In the data rows, the value 128 means zero.
Here are some points:
[162, 141, 106, 142, 95, 180, 192, 104, 103, 193, 123, 161, 99, 182, 92, 146, 95, 169, 94, 117, 139, 100, 52, 143, 159, 68]
[187, 115, 101, 156, 166, 182, 173, 63, 82, 180, 143, 157, 79, 190, 77, 170, 108, 80, 115, 117, 109, 130, 144, 127, 149, 132]
[124, 184, 156, 120, 114, 103, 64, 131, 180, 64, 143, 164, 168, 184, 119, 155, 166, 151, 139, 148, 96, 140, 140, 185, 176, 75]
[31, 178, 95, 88, 177, 135, 192, 149, 68, 165, 129, 145, 168, 125, 80, 129, 102, 140, 86, 99, 201, 118, 94, 138, 105, 81]
[106, 140, 127, 127, 106, 74, 122, 130, 96, 130, 112, 86, 88, 113, 141, 76, 96, 98, 155, 126, 122, 179, 120, 117, 185, 182]
[65, 58, 122, 92, 181, 147, 145, 152, 175, 184, 168, 93, 107, 105, 91, 111, 158, 118, 63, 89, 138, 57, 143, 132, 176, 157]
[58, 164, 174, 87, 127, 63, 102, 121, 206, 137, 117, 82, 104, 162, 144, 98, 149, 94, 123, 176, 100, 128, 113, 116, 147, 100]
[149, 129, 149, 146, 146, 135, 104, 84, 87, 159, 132, 132, 171, 120, 106, 89, 82, 146, 97, 127, 117, 85, 122, 153, 90, 150]
[100, 105, 131, 105, 116, 133, 148, 121, 121, 217, 130, 174, 168, 171, 50, 155, 117, 171, 95, 103, 134, 110, 128, 63, 116, 143]
[139, 118, 60, 127, 98, 179, 166, 124, 137, 160, 196, 158, 178, 125, 101, 209, 125, 154, 69, 114, 139, 124, 120, 180, 34, 140]
[188, 91, 103, 96, 169, 81, 98, 150, 132, 76, 176, 85, 159, 98, 116, 134, 218, 67, 255, 124, 111, 94, 108, 120, 127, 154]
[118, 109, 61, 115, 150, 43, 107, 124, 163, 48, 134, 100, 173, 137, 67, 171, 212, 61, 155, 141, 176, 147, 57, 131, 135, 163]
[196, 242, 88, 142, 217, 209, 138, 94, 50, 117, 199, 183, 179, 151, 99, 151, 213, 49, 122, 99, 90, 122, 121, 210, 124, 84]
[155, 99, 183, 130, 167, 164, 138, 88, 139, 86, 170, 127, 140, 135, 160, 177, 75, 172, 137, 100, 90, 111, 135, 137, 92, 105]
[136, 58, 113, 161, 90, 172, 96, 165, 94, 220, 161, 168, 169, 141, 75, 75, 58, 47, 90, 130, 128, 115, 131, 124, 93, 146]
[85, 128, 84, 115, 168, 80, 171, 158, 48, 100, 106, 105, 105, 106, 148, 125, 89, 144, 156, 158, 150, 110, 116, 85, 90, 108]
[129, 109, 118, 155, 193, 174, 131, 113, 75, 179, 148, 180, 148, 104, 126, 132, 153, 96, 103, 164, 92, 82, 109, 133, 104, 133]
[159, 153, 160, 152, 112, 159, 158, 132, 200, 106, 117, 176, 176, 167, 63, 212, 179, 203, 130, 209, 107, 169, 104, 211, 121, 97]
[100, 131, 124, 66, 162, 216, 165, 52, 144, 135, 123, 166, 150, 126, 112, 146, 71, 125, 66, 97, 180, 136, 151, 75, 107, 142]
[140, 143, 82, 137, 76, 102, 137, 123, 144, 52, 103, 135, 192, 103, 114, 218, 171, 64, 148, 97, 137, 118, 118, 192, 69, 115]
[55, 255, 227, 125, 83, 164, 112, 98, 164, 113, 106, 136, 52, 91, 184, 147, 97, 218, 174, 141, 110, 142, 120, 144, 152, 155]
[133, 118, 129, 147, 184, 190, 101, 110, 141, 178, 71, 170, 120, 135, 60, 105, 104, 120, 93, 62, 162, 106, 137, 130, 128, 118]
[112, 138, 138, 83, 80, 230, 170, 85, 153, 139, 70, 142, 149, 157, 93, 141, 178, 183, 113, 140, 135, 146, 117, 164, 107, 113]
[140, 177, 121, 108, 114, 187, 137, 109, 202, 80, 173, 170, 102, 128, 120, 164, 154, 154, 128, 129, 93, 118, 70, 170, 100, 170]
[117, 139, 88, 94, 117, 80, 116, 145, 160, 78, 188, 128, 104, 86, 168, 103, 166, 77, 132, 161, 139, 89, 142, 101, 137, 146]
[111, 47, 96, 158, 133, 154, 198, 90, 164, 143, 146, 185, 112, 151, 172, 169, 110, 154, 83, 53, 121, 129, 97, 77, 37, 160]
[152, 128, 161, 151, 94, 73, 69, 150, 188, 144, 120, 120, 108, 81, 201, 40, 85, 184, 190, 133, 150, 157, 173, 42, 153, 120]
Then 12 other points, each followed by its number:
[91, 133, 124, 130, 137, 167, 120, 104, 65, 115, 147, 123, 123, 186, 123, 119, 127, 110, 162, 104, 117, 97, 142, 105, 123, 141] 0
[166, 150, 144, 89, 152, 88, 125, 136, 155, 120, 149, 171, 143, 59, 56, 114, 136, 105, 173, 161, 139, 118, 114, 107, 171, 163] 1
[120, 96, 68, 104, 142, 154, 136, 138, 109, 132, 110, 82, 155, 81, 151, 111, 122, 167, 128, 81, 155, 109, 163, 110, 141, 118] 2
[184, 125, 75, 132, 156, 150, 127, 149, 75, 145, 70, 180, 174, 118, 113, 65, 154, 119, 62, 142, 94, 138, 141, 131, 153, 161] 3
[156, 54, 151, 160, 185, 104, 166, 99, 168, 130, 59, 115, 178, 119, 159, 112, 141, 123, 110, 102, 135, 102, 182, 101, 133, 57] 4
[192, 129, 154, 209, 149, 118, 78, 150, 180, 116, 136, 101, 98, 131, 173, 109, 180, 99, 146, 114, 145, 111, 163, 174, 96, 142] 5
[67, 159, 168, 133, 165, 140, 178, 176, 51, 155, 97, 177, 118, 156, 114, 128, 87, 113, 88, 42, 164, 120, 94, 134, 82, 15] 6
[101, 127, 138, 133, 154, 168, 83, 167, 45, 158, 135, 193, 125, 148, 77, 118, 211, 106, 151, 128, 116, 112, 111, 174, 95, 139] 7
[94, 182, 139, 100, 185, 104, 95, 210, 140, 95, 140, 124, 140, 157, 114, 111, 131, 112, 111, 145, 109, 167, 103, 148, 110, 208] 8
[159, 135, 78, 123, 149, 62, 121, 174, 172, 73, 118, 115, 148, 154, 136, 117, 180, 63, 140, 207, 153, 147, 90, 140, 113, 66] 9
[120, 91, 71, 126, 173, 90, 92, 126, 137, 44, 121, 170, 133, 143, 45, 116, 241, 61, 244, 142, 86, 89, 117, 251, 129, 98] 10
[131, 107, 131, 143, 154, 160, 125, 168, 90, 142, 106, 114, 145, 126, 128, 47, 142, 52, 93, 142, 89, 145, 124, 176, 195, 157] 11
Which of these numbered points is nearest to each point below, looking only along the 7 directions in which the first points spread most? Its number follows each.
[113, 131, 171, 143, 174, 149, 160, 56, 105, 134, 113, 110, 120, 151, 205, 107, 110, 107, 156, 131, 99, 139, 173, 117, 122, 114] > 0
[131, 149, 97, 88, 116, 119, 154, 131, 121, 78, 106, 129, 99, 81, 145, 141, 153, 57, 184, 112, 188, 188, 154, 139, 142, 55] > 8
[176, 43, 217, 93, 37, 30, 97, 87, 144, 64, 137, 27, 5, 101, 255, 76, 70, 189, 210, 183, 97, 153, 127, 37, 173, 120] > 5
[49, 160, 138, 89, 113, 142, 138, 141, 186, 44, 112, 209, 162, 144, 96, 188, 175, 171, 125, 137, 132, 125, 56, 123, 117, 107] > 8
[174, 66, 91, 116, 100, 139, 145, 151, 114, 192, 147, 115, 117, 67, 125, 116, 142, 103, 91, 126, 139, 126, 132, 130, 159, 109] > 4
[110, 125, 84, 128, 132, 211, 188, 123, 138, 212, 144, 185, 188, 137, 84, 174, 123, 173, 103, 23, 112, 117, 148, 136, 55, 140] > 6
[159, 136, 61, 142, 174, 114, 122, 102, 173, 130, 118, 153, 140, 156, 86, 179, 255, 83, 131, 145, 141, 123, 150, 158, 108, 86] > 10
[131, 190, 72, 118, 135, 226, 190, 91, 140, 132, 172, 154, 171, 131, 69, 194, 169, 112, 102, 83, 134, 105, 112, 218, 136, 110] > 7
[110, 118, 130, 144, 127, 138, 135, 144, 155, 137, 88, 179, 157, 134, 75, 199, 131, 159, 82, 118, 106, 137, 158, 113, 64, 115] > 4
[122, 165, 58, 126, 168, 90, 125, 85, 194, 77, 142, 136, 186, 81, 107, 159, 202, 88, 154, 193, 148, 150, 71, 144, 137, 174] > 9
[58, 116, 182, 192, 60, 104, 69, 62, 114, 69, 149, 55, 68, 91, 210, 79, 91, 143, 221, 140, 119, 190, 61, 115, 131, 156] > 5
[106, 137, 172, 62, 97, 93, 151, 163, 193, 102, 141, 129, 80, 105, 183, 88, 145, 118, 127, 111, 116, 194, 67, 87, 185, 114] > 8
[146, 132, 103, 147, 194, 152, 176, 117, 94, 184, 142, 129, 147, 149, 157, 145, 190, 201, 92, 69, 116, 120, 148, 158, 98, 139] > 0
[158, 98, 161, 163, 161, 117, 159, 135, 69, 181, 153, 180, 166, 189, 77, 132, 50, 124, 48, 99, 136, 104, 132, 114, 119, 117] > 3
[127, 125, 131, 142, 179, 146, 135, 92, 135, 56, 128, 134, 212, 153, 101, 165, 151, 81, 85, 102, 122, 162, 129, 198, 104, 106] > 7
[122, 200, 151, 175, 162, 140, 109, 151, 124, 129, 85, 166, 148, 206, 148, 141, 93, 180, 121, 134, 130, 134, 145, 136, 135, 101] > 0
[115, 153, 151, 227, 200, 131, 118, 168, 124, 166, 152, 83, 157, 175, 85, 108, 96, 107, 110, 142, 121, 94, 126, 171, 96, 135] > 3
